(in the rows, 128 means zero)
Named turns come first, each shown by rows before and after it. Which turns, in which order, take the first row of each pair that follows to the second? Write the first one first, as in the answered first pair.
san:
[142 125 120 146  80 135 114 148 143 161 136 149 148 102 136] => [137 129 111 148  81 121 113 134 143 174 135 148 139 120 129]
[145  94 139 125 100 109 135 113 140 136 111 144 115 122  70] => [148  99 129 126 106 108 141 104 142 138 110 145 110 139  70]
[135 130 107 133 152 127 163 121 150 124 123 143 116 154 172] => [139 121 120 125 144 143 160 137 150 107 129 148 124 129 181]
[ 30  96 102 120 139 112 116 120 175 174  80 112 135 130  81] => [ 41 111  89 114 166 108 149  99 185 168  81 121 126 154  93]
tol:
[120 102 165 123 126 141 116 163 118  98 126 130 141  97 142] => [158 135 166 142 128 124 116 144  90 101 142 126 112 123 151]
[181 140 122 136 103 134 164  79 169 138 100 147  90  67  73] => [193 139  98 123 147 150 194  78 175 120 107 162 109  99 106]
[ 87 103 134 122 145 137 124 159 130 106 128 113 156 124 151] => [119 133 158 149 115 107  99 139  95 122 142 101 111 127 133]
vav:
[ 68 120  68  99 131 116 156 107 179 162 100 126 138 140 101] => [ 69 136  86 117 129  89 138  96 155 173 108 104 106 163  99]
[153 116 140 143 120 153 145 104 174 138 127 132 132  93 108] => [146 121 137 145 125 149 149 100 181 141 121 126 126  97 106]
[134 120  97 130 153 122 144  95 146 154 133 132  84 164 128] => [146 130 109 143 143 114 129  96 124 153 145 130  72 165 131]
Sete:
[131 120 148 124  98 134 131 147  81 112 119 153 136  88 143] => [ 87 120 110 111 107 118 142 119 121 154  94 150 138 105 106]
[127 174 146 115 138 113 144  96 136 176 135  96  99 152 136] => [149 174 177 123 132 120 132 114 117 148 151  91 100 140 157]
[129 120  97  90 119 136 154  87 141 138 105 138  95 133 111] => [167 122 139 101 108 149 145 121 106  92 133 138  98 114 146]
Pairs:
Between the rows of a pair lie 2 to 3 turns.
[ 65 119 168 138 111  93  96 129 119 156 123  93  97 118  89] => [ 88 139 116 127 189  97 154 107 134 139 125 118 102 197 137]  san tol
[139 143 120 129 149 100 123 102 116 148 126 106  92 142 125] => [ 97 119 130 109 161 112 138 114 153 133 109 103 109 122 121]  san tol vav
[121 145 147 113 151 125 215 108 140  62 135  98 101 123 137] => [136 157 160 128 132 110 203  99 124  71 140  93  80 121 126]  tol tol
[156 168 150 159 149 114 123 111  95 148 136 139 150 186 160] => [175 161 155 148 150 137 136 126  98 123 137 154 167 163 177]  san vav
[153 138 112 133 123 118 108 136  77 115 163 135 125 186 166] => [ 63  89 109 102 122 136 112 161 143 125 123 129 170 140 135]  tol vav
[124 135 104 156 174 118 131 118 123 151 148 112 134 224 145] => [126 150 131 171 131  95 103 108 101 169 150  96 104 198 113]  tol tol
[ 99 118 112 119 153 111 134 139 140 129 134 125 143 166 126] => [113 138 125 121 151  99 149 119 136 127 135 120 111 166 112]  tol san san
[203 146 130 164 118 102 117 100 150 167 134 132 119 160 126] => [220 150 144 153 131 121 141 112 158 130 141 142 125 139 144]  san san
[156 143 173 141 125 144 128 131 102 105 148 120 121  74 149] => [135 122 160 133 123 157 114 148 105 107 147 123 148  71 157]  tol san
[163 124  88 134  86 135  72 141  85 154 135 144 145 163 145] => [156 118  69 126  98 145  90 135 100 157 130 156 160 165 148]  vav san
[170  97 105 109 123 183 140 152 131  95 134 154 172  98 147] => [190 123  72 126 145 160 136 129 109 117 146 155 153 160 155]  tol san tol
[ 79 146 129 117 137  95 115 152 138 204 118 100 123 131 123] => [ 68 133 140  96 147 111 134 162 159 179 112 108 134 100 125]  tol san tol
[180 149 148 115 172 155 176 129 132  57 155 162 120 114 170] => [202 176 134 148 154 119 140 109  86  97 170 150  91 159 159]  tol san tol
[145 149 148 151  97  96 102 107 135 155 116 115 107 108  96] => [179 164 123 148 135 100 126  97 127 139 131 128 111 157 135]  tol tol tol
[110  97 116 115 100 154 115 141 147 139 122 133 156  98 100] => [133 134  91 138 115 117 118 103 127 170 135 132 113 165  97]  san san tol
[128 134 195  83  63 153  98 168 112 131 102 106 150  81 111] => [ 80 111 156  53 135 167 148 167 165 119  84 119 179 116 136]  tol tol vav
[174 135  62 122 122 147 146 104 125 136 127 173 133 131 122] => [168 139  74 114 139 146 172 101 141 117 122 169 127 129 128]  vav vav san
[111 115 119 114 131 147 131 138 143 129 121 134 179 108 152] => [146 167 127 142 112 101 122 100 109 153 137 122 116 140 131]  tol san san
[120 124 122 127 142 142 118 134 132 117 148 140 168 136 146] => [ 98 136 142 137 118 114  99 118 130 145 138 118 135 127 106]  vav vav tol
[150 140 180 129  74 126 174 120 112 106 127 155 119  69 101] => [106 118 164 107 102 136 198 119 152 106 110 155 142  75 101]  tol tol vav
[151 129 134 113 152 149 164 129 161  92 122 154 142 126 136] => [188 148 152 142 104 128 120 126 106 109 144 136 118 128 130]  san san tol
[141 120 155 132 129 139 119 165 107  99 138 127 147 113 159] => [113 126 119 151 119 106  90 143 103 155 135 114 135 153 127]  san san san
[100  87 111 110  99 147  94 149 140 149 117 133 169  87 114] => [144 148  94 141 115  95 101  95 108 175 134 123  98 162 107]  vav san tol
[159 141 142 141 109 143 135 142 103 106 142 136 113 130 160] => [133 116 133 126 115 158 139 160 118 105 132 142 147 124 163]  san tol
[ 97  85 150 139 152 156  89 183 121  88 125 132 182 137 172] => [139 102 175 158 101 147  64 178  90  97 139 130 157 105 149]  tol vav
[148 112 108  84 113 141  91 142 101  85 148 137 151 123 175] => [126  99 109  76  92 146  92 143 119  97 132 132 160  97 152]  tol vav
[133 129 107 115 146 131 126 128 151 107 139 107 159 111 174] => [169 152 113 129 133 118 122 115 127 111 154 105 132 118 169]  tol vav tol
[112 122 104 111 188 102 147  74 138 177 101 129 123 152  98] => [128 125 128  96 198 123 183  83 153 133 102 137 121 116 109]  tol san san
[150 119  98 137 110 120 115 121 116 166 129 142 121 145 114] => [176 126 110 127 137 142 149 126 127 121 135 156 123 134 137]  san san san
[134 125 111 123  72 154  99 104 114 177 112 148  87  94 119] => [106 113  95 108  88 158 114  99 142 178 100 152  99 101 116]  san tol tol
[165 120  61 111 125 157 149 114 143 130 127 162 171 126 137] => [195 145  68 128 115 139 144 103 114 136 140 161 142 141 130]  tol tol
[ 91 139 131 108 131  96 125 114 173 112  96 136 103 151 122] => [100 138 146 101 131 107 138 123 173  85  98 141 113 134 135]  san san
[192 138 140 121 101 136 136 103 118 115 147 148 120 119 138] => [164 122 145 111  86 148 131 111 138 124 131 149 134  84 119]  tol tol vav
[ 73 104 101 135 155 155 132 123 146 166 113  97 157 131  99] => [157 163 125 147 177 144 169  93 112 126 137 110  97 152 125]  tol san san
[199 111 138 138  54 132  91 129  98 137 118 137 113  52  82] => [212 115  66 109 163 165 180 116 137  99 120 178 149 139 153]  tol vav
[134 121 150 130  82 148 119 144 128 111 126 137 141  58 118] => [174 150 154 146  83 134 119 130 100 114 143 137 112  84 127]  tol tol tol
[107 101 156 132 110 139  68 175 103 125 144 122 169 133 151] => [149 116 139 129 118 153  84 172  93 109 157 142 171 145 168]  tol vav
[ 56 123 112 141 111 136 115 160 138 132 115 134 149 112  82] => [105 171  94 165 129 102 123 119 104 145 134 136 107 170  89]  san tol
[148 159 160 143 125 151 114 108 112  97 153  96 122 107 110] => [157 164 142 138 153 162 132 107 119  90 159 107 131 127 128]  tol tol tol
[100 145 154 102 144  69 144  93 111 151 118 112  77 169 119] => [140 159 169 112 138  76 143 102  85 133 137 119  72 163 139]  vav san
[193 171 116 140 142 132 141 112 102 116 143 133 106 152 144] => [ 68 125 123 117 156 123 146 117 168 141 100 106 124 137 102]  tol vav vav
[184 153 176 174 109  94 126 180  56 107 153  81  98 170 153] => [142 102 191 149  62 129 104 215  89 108 128  86 149  85 126]  tol tol vav
[164 170 131 138 149 122 150  90 134  72 137 134  93 158 102] => [ 89 113 132 113 130 153 131 127 179  79 104 127 149  99  81]  tol san
[ 55 124 141 171 116  87  69 116 105 177 139  94 136 192 134] => [  8 102 157 132 136 114 120 124 171 146 107 105 153 129 117]  san san tol
[107 123  98 131 141 115 123 124 128 131 128 124 130 173 144] => [122 132 108 138 130 104 114 119 117 141 131 120 113 167 136]  tol tol
[179 121  92 156  96 151 115 136  78 133 171 141 145  99 161] => [148 108  81 158  66 137 100 124  97 167 156 139 148  84 124]  vav tol san
[188 145 106 142 107 141 119 112 101 143 141 147 121 134 125] => [160 141 108 143  84 126 102 108 109 168 129 133 120 126  97]  tol tol san
[115 113 102 122 102 141  79 150 102  97 161 152 130 124 190] => [100 117  97 130  87 121  58 139 100 126 157 142 124 132 167]  tol san
[129 115 140 140 126 149 127 160  99 110 159 113 145 124 162] => [117 104 138 130 117 156 128 164 116 109 150 115 152 108 153]  tol vav
[125 141 108 106 175 125 165 105 152 120 114 139 116 163 143] => [144 157 131 130 161 103 142 112 115 127 133 122  92 173 147]  vav vav
[122 145 154 125 131 125 146 123 143 110 120 108 108 100 120] => [125 134 163 127 120 132 130 131 131 105 125 105 118  93 126]  tol san san
[161 151  89 118 130 143 156 101 143 121 130 164 123 132 121] => [163 141 124 123  94 155 133 124 131 111 135 157 128  85 114]  san san tol
[137 128 179 151 116 124  84 164  80 103 159  85 121 116 171] => [159 120 162 142 121 149 101 166  91  90 161 104 144 109 186]  vav tol
[151 143 117 148 150 118 125 127  87 119 144 126  97 201 149] => [130 139 148 158  99 101  92 128  79 143 129 108  84 158 110]  tol tol
[ 81 114 104 146 120  98  68 126 107 194 129 116 130 191 111] => [108 116  96 144 141 108  76 131  96 179 143 123 142 212 144]  tol vav
[145 147  91 112 159 138 183  91 157 115 118 155 119 146 134] => [129 106 141 115  87 162 126 143 138 107 118 139 155  62 125]  san san san
[142 159 185 118 176 129 171 131 129  40 133 147 124  73 143] => [155 171 193 126 165 121 162 121 115  45 135 144 106  79 134]  tol tol
[120 141 112 110 153 121 166 120 148 118 130 134 125 148 146] => [ 97 139 129 115 123 106 150 113 153 140 118 121 107 126 110]  tol san san
[121 119 112 146 145 108 124 118  95 140 119 124 133 157 103] => [109 116 119 145 135 108 123 121 103 148 111 117 134 148  97]  tol tol
[135 139 108 116 112 154 162 108 147 115 108 157  99 107 114] => [117 138 106 120 126 146 167 105 154 116 103 150  93 122 115]  vav vav tol
[149 122 117 131 149 145 137 151 111 106 147 138 153 156 171] => [141 108 130 136 117 149 110 166 104 114 145 129 163 134 159]  san san
[131 108 109 115 167 127 162  92 139 148 114 140 120 150 100] => [147 124 129 136 151 103 132  90 102 155 134 127  94 162 105]  vav vav
[101 143 157 124 103 100 131 119 170 120 103 115 108  95  84] => [ 85 144 144 113 140  96 146 117 184 113 101 116 116 124 102]  tol tol vav
[ 67 145 128 126 149  81 101 131 135 167 129  79  93 153 104] => [130 141 152 146 104  98  63 156  85 150 159  86 102 128 124]  vav vav
[123  94 155 111 146 158 121 171 119  84 132 124 164 111 164] => [135 119 169 149  95 113  79 144  84 128 139 101 114 121 125]  tol san
[178 144 161 136 112 129 138 133 111 108 141 131 113 107 130] => [163 123 135 120 145 152 153 144 128 100 136 143 152 126 157]  san tol
